Each row of M is roughly a mix of the hidden directions of one of a few groups; some rows fit no group.
M, 117 rows:
[[-38 -24  15  -6  12  25  -8  -3 -35 -13   4 -14]
 [-19  19 -22  -6  48   1 -22  20 -11   6   2 -10]
 [ 28  31 -18  23  24  30  -2   6  -2  17  18  -2]
 [ 22  27   6  -6 -32  -6  -4 -32 -14  25 -14 -17]
 [ -9 -28   2  28 -13  -3  -6 -19 -39  25   7  17]
 [ -1 -27   8  27 -40 -14  14  -2 -23  20  -8  13]
 [ 26   5  -6  26  12 -10  34  -1  22 -19  -1  34]
 [ 22  17  22  20  25   9  26  22  -2 -12  11  31]
 [ 15 -15  16  23 -15   4  -2 -29 -42 -13  22  -6]
 [  9  -4  21  16 -35   7 -21  -5 -41  21   4   9]
 [  6   6 -18   7 -15   7  21  57  -9   2  13  -1]
 [  9  26  22 -25   2   8   2  20  -4 -35   8 -33]
 [ -2 -11   9 -15  34   9   4 -14  -3  35  11 -40]
 [-25 -11   9   2 -16 -22  -9  -3 -35  38  -3 -20]
 [-42   3   3 -33  27 -15   5   7  20  19  -3  -8]
 [ 26  32 -14  11   5 -10  16  19   7 -35  11  24]
 [  8  -7  -9  40  -2  -2 -33 -33   8  11  18  16]
 [ -6  -2   0  35  27 -10  21 -22 -19  11 -21  29]
 [-22   3  10 -13  -3 -23 -24 -14   7  51   5  -8]
 [  1  -2   8  22 -32  13   3  42  -7 -14  -8 -30]
 [-14  -3 -25 -15 -26  -1 -16 -39  30   8 -15  10]
 [ 22  22  23 -22  -5 -14  19 -29 -11  -5  31 -14]
 [-14 -11 -13   3 -21 -15 -30 -21  32  31 -15  -1]
 [ 30   4 -22  35  -2  25  -4  33   2 -11  12  11]
 [ 10   4 -29  -1 -21  -7 -17  43 -21   8 -19 -15]
 [  0 -19  25   6  -1  11 -15 -21 -33  -9 -36  22]
 [ 19 -31 -17   3  -1 -27  15 -46  -5  -1   4  -5]
 [ -1  -3   3  10 -12 -20  42  12 -36  23  16  -7]
 [-16 -24 -31  -4 -34   1  -2  22  14  30  -7 -13]
 [ 33 -14 -17  -4  21  28  -4 -30  26  10  11  13]
 [ 21  18  17  -9 -22   6 -23 -12 -44   7 -18   7]
 [ 29  28 -19  -9  27  19 -23   0  16  -2  12  25]
 [ 27 -21  33  14  25  20  18  10   3 -22  -8  16]
 [ -5  15 -17  10  -1  17 -16  13  16 -44 -12  32]
 [-24   5 -39  11  -5 -21  19  -3  18  28  17 -19]
 [ 34   8 -25   0   2  -7  18 -18   7 -27 -36   7]
 [ 27 -27   8 -13 -12  34  17   9  22   7 -23  19]
 [ 11 -16  -7 -12 -11 -19 -12 -51   0   3 -30   3]
 [  1  -3   7 -19 -30 -15 -37  33   5 -17   7 -18]
 [ 16 -10  21  20  41  21  28  13 -18 -10   1  -3]
 [ 23  41 -20  10 -14  17 -12 -27  15  -4 -19  10]
 [  4  -3   0 -20   3   3  12  18  20  21  34 -42]
 [  1  15 -38   3  41  11 -13  -9  -7  28  -2  15]
 [ 17  10 -29 -31 -28 -16   4 -30  11   3   7 -18]
 [-27  29  -3  27 -25   2 -13   0 -35 -10 -13 -13]
 [ 16  13 -19  22 -14 -13  35  -6 -19  32   8 -20]
 [-14  -9 -16  24  17   6   8  29 -18  32  28  12]
 [  0  -7 -31  -6 -41  29  16  19 -10 -18 -11   4]
 [-20 -27  10 -32  20   7  -9  34  25  13   3   5]
 [ 11 -30  39  -6   9  30  -9 -16  -8  -8 -24  12]
 [ 18 -15   0  21  44  11  39 -10   0  -4  -1  -6]
 [ -5  32   1 -22 -18  36  13  -1 -31   8  18   4]
 [  5   8  -4  -4  18  26 -45  -3 -23 -22 -25   3]
 [ 12  22 -19 -21  32   8  20  16   2  26  -7 -29]
 [ -9 -34  19  -2 -13 -27  38   2   0 -23   1  16]
 [ 10 -18 -12  28 -27  -8   6 -12  30  26   3  28]
 [  8  16  40  -1  16   6  22   4 -26 -35   8   6]
 [ -1   7  42   5   9  -3 -10 -49  -6 -15  -6   3]
 [ 18  20  -1 -26  19   8 -23   4 -19  -9 -22  38]
 [ 17  11   0 -33 -42 -17  -9  11  -6  -1  19 -23]
 [-12  12  -2 -22  35  22 -31  26  10 -21  -5   3]
 [ 13  -8   7 -16  15   0  -5 -24  -2 -55 -17   9]
 [  9 -15  45  10  24  22 -14  18  -1 -13 -11  21]
 [ -5   1   5 -15 -17   3 -52   4   8 -28 -20  14]
 [ 15   2  13 -26   9   4 -12  18   5 -36 -15  39]
 [-12  32   9  -4  15  16   9  -6 -41 -29 -12 -14]
 [ 20  -8  14   2 -17  -2  16  43 -21 -24  17 -20]
 [-26 -13  11  -7   6  18 -32  25   9 -31 -24  -9]
 [ 32   8   7 -16   7  -1   5 -26  15 -49   3   4]
 [  7  -6  26   9 -25  36  26 -15 -26 -19   4  -4]
 [ -6 -18 -14 -13  19  14  -6 -45   1  24 -11 -26]
 [ -4 -13   4 -49 -10   5  17 -18  36  -2  -6  -7]
 [ -6  25  12  -9 -10  15   1 -31 -20 -38 -26   2]
 [ 25 -20  29  -5  -1  22 -10   8  20 -34 -13  21]
 [-24 -19  28 -13 -33 -17   6  14  -1  -7 -33  -4]
 [ 34  -3 -21 -27 -23 -22   3 -21   5 -18   1 -25]
 [ 19 -10   8  10  10  -1 -15  36  10 -48  -4   1]
 [ -3 -27   4   3 -49   7  15  30  14  13   5   4]
 [-14 -33 -25  10 -40   8 -16  -2  17  22  -2   2]
 [ 36   4  -8   2  38 -14  25 -15  27  -2   9  -5]
 [ 21  11   1  20  29 -21  35  23  -5   4  23 -11]
 [-10  -7  10  20   7  18  -2  21   0 -12  49 -27]
 [  3 -50  -8 -13   1  10  -4  13  21  -9  19  28]
 [ -6  24   7 -36  25   5 -14 -14  28 -19   4 -24]
 [ 16  -3   9 -46  24   8  19   6  18 -24 -10  15]
 [ -5   6   4 -16  15  19 -52 -10 -12  -1 -22  19]
 [-31  -6  29  17 -29 -16 -27 -23   2  10 -12  -4]
 [-18  -9  -9  -2  13  -3  13 -10  32 -31 -15 -40]
 [ 12  -5  -9 -44  17   5  29  30   9 -17  -7   5]
 [ 14  -1  27   4 -14  -1   9  -2 -48  -6  34  -3]
 [-44  13 -18   5   5  -3 -21 -17  10  36  -5  11]
 [  4 -34  37   7  31  31  10  -4   0   7 -10  -1]
 [  2 -10  13  34 -37  -6   3  33   4  11  23  11]
 [-17  -4 -14  24 -23  25 -35 -31   3  15  -7  -2]
 [ 18   7 -37  13   0  21 -20  22  23   0  13  29]
 [ -8   2 -37   9  53  11   3   6   1   3  14   3]
 [  9   4  36  11   7  47   9  10 -11 -11  22   9]
 [-21 -12   2  -2  45  12 -19 -19  10  27  -7 -21]
 [ -2   2  11 -45  -2 -11  16  29  23 -15 -21   8]
 [ -6  -5   9 -11 -48  14  32  13 -15 -13 -17 -11]
 [-29  13 -40  -4  -5  -9 -22 -32 -10   8 -17  -5]
 [ -8 -19 -19  31   4 -20 -15  -3  -3  41  20 -15]
 [-13   7 -28  22   6   9  11  27  39 -22  12  11]
 [ 33  15  19 -11 -38 -19  18 -25  -7   8  -2   6]
 [ 27 -30  17   3  10  29  21 -16  -8 -27 -19   5]
 [ -6 -22  -3 -25 -34  20 -11  18  21 -12  12 -30]
 [ -3  36   5 -32  25  10 -15  -1  -6 -11  -1 -36]
 [ 22   2 -14  -1  18   7  13  17  31 -47  -2  10]
 [ -4  -4  38 -23 -18   0  -6  17  -4 -42 -14 -10]
 [-12   2 -48  -8  23  -6  -5   1 -31 -25  -5  -4]
 [-34 -11 -34 -14  -6 -12 -32  -1  14  15 -22  -7]
 [-24 -38  21  22 -34 -14  13  -2   3   8   9  -7]
 [ 14  19   1  46   5   8 -24 -22  -9  -3  21  17]
 [ 11  36 -19  10 -20  -6  22  37 -18 -13  -5  -3]
 [-16 -18  12 -18  47   6 -12  29   2  -1  19   7]
 [ -2 -11 -12  -5  30   7   8  18  13   3  21 -50]
 [ -4  22 -13  11   9   6  11 -10  44   6   6  40]]
Here is one row of each group, with its name. Which group are the others in?
[  5 -15   5 -40   6  35   1 -24  22 -12 -18   9]  G
[  8   7 -17  -1 -14 -15  20 -10  55  17 -11   0]  C
[-26 -11  13  -7 -33 -21 -31  15 -18  23  -1 -15]  J

[-29  10  11 -21  16  -4  13  16 -11 -13  -1 -48]  C
[  3 -22  13  25 -22  -3  24  37  -5  -8  29   7]  C
[ 11  39 -12  18 -34  21 -13   3  10 -14 -13  19]  G
[-24  -8  23  28  20  -7  -7 -10 -13  29 -20  28]  J
[  5   7 -51  -3 -15   7   0  32  16  20  -7  -5]  G
[-12 -33 -18  27  12   2  -3 -34 -11 -23 -21  -8]  C
[  7   5  13  18  24  22  -9  15 -14 -38 -18  28]  J
[ -6  28  11  -1 -22  23  23  23 -30 -27 -11  -7]  G
[-20  10 -21  33 -18 -22 -11  16 -20  26   4 -22]  G
[ 12   0   4  11 -30   6 -21  11 -25  29 -19  34]  C
[ 14  44   3 -13 -27 -18  -8   2 -20  -3   7  28]  J
